(in the rows, 128 means zero)
One turn sends every row of this set to another row. A few are shown first. Where does it send the rows asked after them?
veru: [137 123 128 126 147  91 131 148  91 150 110 106  87 111  98 145 151 112
 134 129 134 108 142 147 133 130 153 113 140 123 148 121 103  84]
lepi: [111 151 120 122 125 128 151 141 101 123 120 132 118 151 154 114 144 100
 110 118 163 106 134  96 103 111 114 141 132 151 116 142 162 120]
duno: [161 146 164 124 134  90 151 177 127 120 128 161 112 144 133 100 125 110
 100 139 162 124 156 115 103 120 132 122 129 137 133 144 113 118]
Kap: [143 133 145 120 116 101 123 147 122 122 122 143  97 112 107  98 118 109
 100 130 135 144  87 125 121 137 147 124 105 135 146 169 131 111]
tig: [109 154 115 129 129 129 153 148  96 128 121 134 113 152 147 125 151 110
  98 117 157 101 136  99 102 112 111 140 133 150 112 156 159 115]
Vid: [148 144 136 125 129  94 129 146 117 141 111  86 108 128 105 101 127 167
 106 116 163 110 144 142 126 155 138 114 114 130 144 113 133 123]
faf: [ 87 133  93 126 148 121 142 169  97 151 135 156 137 126 138 135 151 116
 113 124 133 103 128  99  88 128 126 148 119 149 135 136 145 114]
Noki: [144 149 143 136 133  90 120 143 112 155  96 177  99 136 113 118 139 124
 120 119 127 150 127 128 111 112 156 123 119 131  88 163 108 106]
Bepav: [124 121 123 126 115  98 168 172  97 130 123 137 117 105 121 138 139 122
 117 124 135 113 141 124  76 124 130  91 135 119 108 164 106  87]
kenok: [113 136 102 119 143 116  93 148  95 119 134 141 132 129 148 136 155 130
 134 133 117 108 124 154  71 129 145 126 126 113 126 146 152 118]
pariz: [140 100 135 157 120  88 103 137 105 131 138 153 109 112 130 119 141  97
 110 113 128 133 108 121  93 115 156 126 119 170 120 122 135  99]
sama: [127 101 147 133 137 110 121 147 102 107 117 134  93 142 136 102 128  93
 101 117 147 127 165 134  82 106 156 120 113 167 123 133 145 114]
vavof: [139 124 125 133 144  96 135 143  86 147 110 106  96 117  95 148 148 109
 148 127 114 119 139 139 129 126 151 123 138 127 142 131 110  77]
lav: [122 153 125 123 146 100 114 133 118 131 128 146 144 168 159 116 145 115
 116 133 143 126 146 141  74 130 141 137 142 125 103 124 147 137]
zam: [122 134 127 133 141 118  82 136 109 120 135 118 123 140 154 138 137 113
 118 127 149 122 121 147  90 129 124 145 120 102 103 149 144 111]
gepa: [126 153 116 138 153 101 107 131 112 119 130 130 147 147 162 117 156 120
 124 125 143 111 146 143  72 129 127 137 141 126 109 141 151 132]
kemas: [131 125 137 142 153 125 151 138 119 138  97  78 123 138 103 118 126 138
  96 118 163 128 158 139 124 138 147 144 107 132 137 131 124 130]
Rik: [141 143 127 125 105  88 114 156 132 136 119 121  95 134 103 107 123 161
 112 122 155 113 129 148 112 167 135  97 130 138 140 107 127 122]
tebuz: [133 141 130 128 132  93 112 173 127 140 114 129  91 138 113 109 139 123
 118 134 162 113 148 155 117 153 148 107 140 137 171 110 101 123]
Bevin: [158 110 124 134 128 115 165 144 123 135 120 140 147 131 127 138 136 155
 111 109 117 146 142 113 113 128 144 130 122 154  87 125 142 133]
Terif: [160 170 120 138 135  83 130 174  92 136 118 113 112 110 136 105 133 148
 123 116 135 118 123 135 131 156 155 107 148 146 145 113 111 103]
Lukiv: [130 122 127 108 143  75 148 148 131 130 126 170 107 108 110 117 127 137
 133 135 123 116 136 109  81 155 130  95 114 149 151 136 128 125]
laku: [157 115 108 133 148 107 149 139  80 128 109 144 117 131 118 139 152  94
 132 113  92 140 125 117 123 119 148 118 119 155 106 144 120  99]
nidub: [165 157 115 151 137 101 163 168  98 141 125 119 144 111 138 129 138 169
 126 117 121 129 134 125 121 143 157 126 144 148 129 109 129 111]
Pifu: [ 83 124 115 119 123 127 128 150 121 151 125 127 107 130 129 138 137 109
 110 122 138 116 113 105 104 126 138 156 134 144 105 161 163  93]
Zub: [126 138 131 149 123 101 179 181 119 138 117 133 149 105 116 103 142 120
  96 122 153 142 122 153  86 126 146 129 137 133 122 162 139 114]
Nimi: [161 163 115 144 138  91 156 171  92 139 123 118 134 103 135 119 139 159
 116 117 128 122 128 137 128 148 159 115 153 149 130 107 124 106]
Tifus: [ 94 133  97 117 135 123 140 167  98 146 134 160 141 123 143 127 150 113
 121 129 134 101 123  98  88 122 132 143 119 148 143 123 151 116]
mosa: [131 103 130 142 130 115 127 147 102 109 136 161 112 106 152 127 124 140
 106 107 143 135 140 120  83 122 135 110 112 171 133 112 143 141]
kod: [137 121 118 139 146  98 134 143  80 145 107 112  97 122  96 156 150 106
 135 125 118 111 126 133 126 127 148 117 131 128 141 134  98  79]
Dezo: [138 133 136 124 143  87 118 160 108 152 110 107  85 121 104 129 150 124
 134 130 150 107 142 152 130 138 149 112 140 125 168 118 104 103]
Salel: [137  92 130 123 155 138 146 146 113 134 104 129 124 138 112 135 144 103
 107 120 134 150 159 134 126 109 147 147 102 138 127 142 118 137]
zuf: [142 134 134 131 144 112 147 132 115 139 105  77 115 125 106 108 130 153
  94 116 169 118 154 142 131 146 140 125 107 129 139 121 130 128]
sul: [155 156 118 149 129 102 167 167  97 132 116 123 144 115 132 135 134 174
 119 113 121 125 131 130 116 140 155 118 156 154 119 117 130 116]
lika: [153 167 120 137 121  85 109 163 103 126 115 124  91 134 124  95 131 121
 113 119 147 117 118 140 127 165 140  98 136 145 148 119 101 107]
Bugi: [134 142 125 136 148 104 131 153 120 156 101 187 115 120 117 125 130 158
 116 116 132 160 121 130 102 134 147 121  92 133 110 143 127 138]
pazu: [121 118 114 148 150 103 166 137 121 139 113 111 113 105 122 126 145 102
 106 119 164 132 115 126  85 148 123 110  95 126 136 173 114 114]
ret: [ 89 120 120 110 117 127 124 149 121 147 126 126 106 129 134 131 130  98
 120 125 141 116 108 101 106 124 138 152 126 138 109 146 161  91]
vore: [138 143 132 128 160 105 140 141 111 143  87 174  94 151 121 118 145 132
 115 122 146 137 159 127  96 116 146 109  90 131 115 159 110 137]
Pil: [120 138 125 122 139 119  85 124 106 131 134 135 120 153 152 135 136 101
 107 131 146 138 108 140  98 130 133 142 112 103 113 140 130 123]
nula: [110 141 102 101 136 112 103 132  90 120 130 160 124 143 144 138 144 127
 130 132 110 120 121 147  74 133 144 112 127 117 119 132 147 127]
guli: [143 129 135 135 145 126 149 130 111 134 103  76 117 133 109 114 131 147
 104 116 159 127 163 135 130 130 140 140 105 126 145 133 127 130]

vavof moves to guli
vore moves to Bugi
nula moves to Pil
And these:
Bevin moves to laku
faf moves to Pifu
Kap moves to duno
Terif moves to Dezo
veru moves to zuf
tebuz moves to Rik
zam moves to gepa
lepi moves to Tifus
Zub moves to Bepav
mosa moves to pariz
kod moves to kemas

